Look-ups in named tables: a row name and a column name give one cell, copied from the table.

Table fer
	gafo	kel	mivebur	tas	bosak	zug	zabafu	vis	revibi
somuvu	-21630	-12129	-9836	-1809	-12039	-20371	-33671	9401	-32362
dabo	-18659	-29344	35737	-42618	-21236	-32222	13150	-25933	-14660
zad	8545	-14780	-27198	8307	-6638	-7899	-5072	12786	-7204
zuk	-55080	-12714	-12546	-7049	-44464	60346	3593	-27820	-35392
nedo	-9433	-6662	4059	-41983	-30543	-12273	4571	7824	-7865
lagafik	-50665	-40351	-40234	-7796	10486	8611	6142	2969	22947
gano	-19522	-10381	5944	-6374	-5872	-4634	-34700	-11240	-8400
nid	2120	-32848	-25595	-22156	-33127	-17472	-28734	-29390	-12026
ges	-26849	-42136	-17564	-30155	-21187	48946	-37201	-11674	-30872
kop	-16478	-22512	-9319	-40260	-39391	-16820	-27834	-8553	12937
vinufar	-20370	-12725	5251	-7685	2872	-13420	1849	2440	27072

revibi of lagafik = 22947
zug of lagafik = 8611
gafo of gano = -19522
zabafu of nid = -28734
zug of nedo = -12273
zug of somuvu = -20371
vis of zad = 12786
kel of vinufar = -12725
kel of nid = -32848
zug of zuk = 60346
gafo of nid = 2120
revibi of nid = -12026
mivebur of nedo = 4059
tas of somuvu = -1809
kel of lagafik = -40351
zug of dabo = -32222

desateg =
cols = dekod, sot, mon, zus, mot, mil
zige: [36.4, 67.6, 23.0, 47.5, 53.4, 88.9]
dis: [49.3, 62.2, 22.8, 10.8, 73.0, 39.5]
pizadav: [41.7, 69.5, 74.3, 36.3, 24.8, 47.7]

What is the mil of pizadav in desateg? 47.7
What is the mil of zige in desateg? 88.9
What is the sot of dis in desateg? 62.2
What is the mot of pizadav in desateg? 24.8
What is the mon of pizadav in desateg? 74.3
What is the mil of dis in desateg? 39.5
What is the mon of dis in desateg? 22.8
What is the sot of pizadav in desateg? 69.5
What is the dekod of pizadav in desateg? 41.7
What is the mot of zige in desateg? 53.4
What is the zus of pizadav in desateg? 36.3
What is the mon of zige in desateg? 23.0
What is the dekod of dis in desateg? 49.3
Which row has the largest mot? dis

vutib:
	rav	nus	vil	vofulu	zavi	pupob	sopida	lib	lut	rer
nuzube	1380	6009	3114	2966	8870	8772	1451	7922	1189	756
vekabop	7789	3109	6452	6598	1267	1498	7758	1729	7629	8096
zedavot	7950	2515	6975	7077	1470	1983	7840	1423	6958	7759
pifidub	3074	5130	4483	4241	7777	8223	2564	6372	1261	1579
bom	7814	2083	7082	7158	1250	1827	7820	1173	6611	7601
gaviti	1512	5956	3425	3259	9390	9406	1520	8122	987	612
toka	6493	2226	7419	7334	4164	5235	6378	2670	3571	5020
gid	4874	5091	3551	3652	3049	2396	4947	4329	6870	6057
gedok	4830	5872	3665	3870	3756	2996	5209	5139	7228	6324
mulu	7601	2753	6790	6943	1164	1493	7915	1596	7193	7996

gedok, sopida: 5209
gid, lib: 4329
mulu, rer: 7996
toka, lib: 2670
bom, vil: 7082
vekabop, rav: 7789
vekabop, rer: 8096
toka, zavi: 4164
mulu, lib: 1596
nuzube, nus: 6009
gedok, nus: 5872
vekabop, vil: 6452
mulu, lut: 7193
bom, rer: 7601
gid, rav: 4874
gaviti, lut: 987
Which row has the largest zavi? gaviti

deze
cols = niseves, nam, tos, gif, lef, vezap
bebig: [101, 99, 98, 43, 194, 98]
sas: [99, 96, 100, 138, 139, 101]
mafefo: [99, 99, 101, 3, 200, 99]
zas: [102, 102, 101, 129, 59, 101]
voli: [99, 100, 102, 101, 118, 100]
sofe: [100, 103, 104, 37, 57, 102]

lef of zas = 59
nam of mafefo = 99
vezap of mafefo = 99
gif of zas = 129
nam of sas = 96
tos of mafefo = 101
niseves of mafefo = 99
tos of zas = 101
gif of mafefo = 3
vezap of sas = 101
nam of voli = 100
niseves of voli = 99

kilozil.tsv
	fuvot	bisovu
ran	542	613
pite	478	625
filafu	780	358
nog	772	498
rerur	785	482
patiluk	656	577
roviram	704	311
fidepo	655	301
nobep	810	409
tapuv	562	610
bir	129	549
guretuz	217	370
zigifev	649	297
zef	132	558

bisovu of nog is 498
bisovu of fidepo is 301
bisovu of zef is 558
bisovu of ran is 613
fuvot of tapuv is 562
fuvot of zigifev is 649
fuvot of ran is 542
Which row has the largest fuvot? nobep

mam:
cols = fek, luzedep, kob, ruk, fisun
gim: [0.4, 0.5, 0.9, 0.9, 0.8]
tar: [0.4, 0.6, 0.9, 0.9, 0.8]
finekef: [0.8, 0.7, 0.3, 0.3, 0.3]
lil: [0.4, 0.6, 0.9, 0.8, 0.8]
luposib: [0.7, 0.8, 0.4, 0.2, 0.4]
rup: [0.4, 0.7, 0.9, 0.7, 0.7]
riru: [0.6, 0.5, 0.6, 0.7, 0.6]
migun: [0.5, 0.6, 0.8, 0.7, 0.7]
tun: [0.6, 0.5, 0.6, 0.7, 0.6]
kanavam: [0.7, 0.6, 0.5, 0.4, 0.5]
nipuf: [0.5, 0.6, 0.8, 0.8, 0.7]
tagu: [0.6, 0.7, 0.6, 0.4, 0.5]
ren: [0.6, 0.5, 0.6, 0.7, 0.6]

kanavam, luzedep: 0.6
nipuf, luzedep: 0.6
tar, luzedep: 0.6
migun, luzedep: 0.6
lil, kob: 0.9
tar, fek: 0.4
luposib, ruk: 0.2
lil, fek: 0.4
gim, fek: 0.4
tun, kob: 0.6
gim, luzedep: 0.5
nipuf, fisun: 0.7
tagu, luzedep: 0.7
kanavam, kob: 0.5
lil, ruk: 0.8
kanavam, ruk: 0.4
riru, kob: 0.6
Which row has the largest luzedep? luposib

ruvot =
fields: murod, narud, segopaz
mik: [182, 71, 232]
kibod: [9, 129, 47]
pel: [9, 31, 107]
rigeke: [155, 180, 103]

murod of pel = 9
murod of kibod = 9
murod of mik = 182
segopaz of mik = 232
narud of rigeke = 180
segopaz of kibod = 47
narud of pel = 31
segopaz of rigeke = 103
segopaz of pel = 107
narud of mik = 71
murod of rigeke = 155
narud of kibod = 129
Which row has the largest segopaz? mik

nudukev:
	tevuger	tozaniz	det	dimagi	pume	dozuz	besaf	fepokoz	pinama
lutif	4561	7285	6492	3380	4966	6469	3769	2140	3776
bedon	6352	4307	6119	6141	3363	6007	6117	3393	3286
sunon	3896	8870	6620	2431	6008	6580	2938	2482	4391
tigedo	4106	2627	3234	4621	3706	3290	4450	5053	4174
lan	5207	5308	5472	5026	4654	5517	5133	4413	4415
mipe	2118	5659	2836	2150	6228	2876	2189	6082	5931
vebedi	5664	7607	7272	4641	4859	7259	5034	2896	3719
let	6339	2885	5462	6653	1964	5725	6746	3717	2103
dag	6502	2316	5345	6769	2035	5356	6671	3168	2512

tigedo, dozuz -> 3290
lan, tevuger -> 5207
dag, dimagi -> 6769
bedon, dimagi -> 6141
lutif, tozaniz -> 7285
vebedi, det -> 7272
mipe, pinama -> 5931
lan, pume -> 4654
lan, pinama -> 4415
bedon, tevuger -> 6352
lutif, dimagi -> 3380
let, pinama -> 2103
mipe, fepokoz -> 6082
bedon, pinama -> 3286
vebedi, pume -> 4859
vebedi, dimagi -> 4641

